One turn moves every row onto another: examples first, then more rows asked
Rarol: [ -1  -4  10  -1  -1 -13  -9  -2   8 -10  -4  -7   3  16 -11   8  -7]
gafo: [ -3  -3  -4  -5   0  -3   3  -8   7 -11 -16   8  -1  -3   8 -11   4]
Sor: [ -8  -9  -3  -2   1 -18   3  -1   4 -13 -18   4   2  14   0 -11  -7]
misiz: [ -3  -1  15   2  -2 -16  -5  -2   9  -9 -10 -10   3  10  -6  -3 -12]
tadug: [ 11  18  -2  -6  -5   1   3   1  -2 -15  -5  -5  13  -2  -5   3 -13]
ganu: [  3  -1  -6 -12   3  -4  -4  -8   7 -12 -13   9   4   3   4 -10   6]
Vuva: [ -8  -2   5   7  -4 -10  -2  -5  10 -14   1 -11   1  13 -12   8  -3]
mazet: [ -5   0  -8  -5  -2  -6   7  -9  11  -8 -10   8  -1  -3   6  -1  10]
tenuz: [  6  -2  -2   3  -5  -1   4   1  12 -14   9  -3   2   7  13  11 -16]
Fifo: [ -9  -6 -12  -1  -1 -21   8  -3  11 -11  -5   5   3  15  -5   2   2]
taso: [ 11  -2   2  -2  -2  -4  -1   3  11 -13   7  -2   5   8  14   7 -18]
mita: [ -1  24 -10   3   4  -7   9   1  14 -12  -6  -5  12   6   3  -8  -6]
per: [ -9   1  11  10  -5 -13   2  -4  11 -13  -5 -12   2   7  -7  -2  -8]
kono: [-17  14  -6   1   6  -6  -1   7  -2  -9   4   8   4  -5   0  -2 -15]
vazu: [  5  -1   0   7  -6   0   6   2  11 -15   6  -5   3   3  14   2 -19]
pumi: [  6  12  -2  -5  -7   6   3   1  -6 -16 -10  -4   9  -4  -3   6 -16]
Gos: [ -6   3  -6  -9   6   4  -1   4   2  -6 -20   2   0  10   6  14 -11]
Dubo: [-11  11  -5  -6  10  -8  -7   8  -3  -9   5  10   7   2  -1   1 -16]
Vut: [ -3  17   0  -8   6 -14   7   3  12   1 -18   1   6   2  10   5 -12]
bigob: [  9   0   5   2  -3  -4   2   3  12 -14   4  -4   5   5  15  -2 -21]
pasin: [-14  13  -9  -2   8  -6  -3   6  -2  -9   8   9   5   0  -1   5 -13]
bon: [  3   1  -9 -10   2  -8   0  -8  12  -9  -6   9   3   3   2   0  11]
tulim: [  4  13   0  -7  -8   2   6   2  -3 -10 -10  -3   6  -7  -2  14 -14]
farav: [  9  19  -1  -8  -6  -4   7   0   1 -10  -5  -3  12  -5  -3  11 -13]
diteb: [ -3  -7  -9  -6   4 -20   0  -2   8 -13  -9   6   6  20  -4  -4  -2]
Kub: [ -5   9 -17   1   4  10   0   2   3 -20  -9  -4   6  14  -1   2  -5]
zifo: [-13  12  -3  -3   9  -7  -4   8  -4  -9   1   9   6  -2   1  -5 -18]
nufum: [-14  -7  -7   4  -3 -19  11  -2   9 -10 -13   3  -1   9   0  -4  -3]

Sor turns into diteb
per turns into misiz
farav turns into tulim
And these:
bon turns into mazet
Dubo turns into pasin
tenuz turns into vazu
mita turns into Vut

